500 stands for zero in the data rows.
Some points, one per row:
[619 387 573 552 370 334 412 431 374 500 454 398]
[465 505 430 467 492 544 515 572 481 492 494 460]
[473 578 471 365 433 517 666 471 765 548 515 733]
[573 342 585 539 442 456 393 471 374 567 437 499]
[660 315 691 618 403 320 412 385 374 507 390 316]
[645 397 625 583 451 370 361 439 473 507 463 468]
[415 624 403 475 563 594 548 679 569 444 501 534]
[457 624 561 475 468 456 555 501 637 602 471 572]
[602 443 573 655 484 421 421 375 339 608 463 377]
[619 483 608 539 332 448 508 464 557 492 390 460]
[473 407 591 519 484 334 439 456 423 619 454 435]
[355 724 412 425 582 564 619 628 473 418 501 520]
[635 397 555 665 492 448 430 385 457 573 478 484]
Then 18 other points, each followed by its number:
[826 999 219 267 999 430 999 235 991 330 999 407] 0
[376 468 350 376 442 690 463 486 298 398 684 460] 1
[516 397 529 475 393 456 439 486 473 573 400 499] 2
[441 553 494 539 476 524 555 486 550 469 454 484] 3
[319 397 383 267 382 728 325 448 339 302 855 520] 4
[502 571 421 546 536 439 548 464 481 534 419 520] 5
[424 650 455 512 549 439 535 644 517 528 454 484] 6
[529 443 579 533 514 456 402 404 395 485 508 596] 7
[495 460 508 483 522 557 350 659 481 534 428 540] 8
[480 397 555 490 522 456 372 521 481 573 478 491] 9
[977 267 832 977 826 198 522 385 282 507 501 301] 10
[516 578 494 571 640 480 591 507 510 427 501 342] 11
[449 526 471 416 575 524 529 559 587 548 379 760] 12
[331 526 281 328 563 883 337 471 395 225 820 417] 13
[555 365 750 533 556 448 372 456 395 514 446 435] 14
[457 498 455 386 484 488 501 583 575 548 486 527] 15
[602 416 651 583 403 448 439 439 557 608 428 547] 16
[433 607 501 483 522 544 471 644 678 492 486 547] 17
Which three of these numbered points are nearest to each point below by angle, seen from the average point of the first points? Their numbers follow each, nearest first.
[396 443 463 406 476 588 463 471 423 528 478 578] > 1 4 13
[424 519 529 483 345 517 486 493 432 521 419 484] > 1 2 3
[536 416 548 571 317 448 447 493 384 408 478 354] > 4 1 13
[635 315 263 247 264 606 801 255 770 249 999 999] > 4 0 1
[680 329 671 704 582 334 455 353 339 469 494 366] > 10 14 7
[624 365 646 519 500 439 383 486 557 469 390 499] > 14 16 10
[561 443 579 583 522 402 402 413 423 514 478 527] > 7 14 10
[305 559 383 416 522 857 614 572 503 367 598 330] > 13 1 3
[366 650 383 552 492 570 676 572 544 500 478 553] > 3 6 5
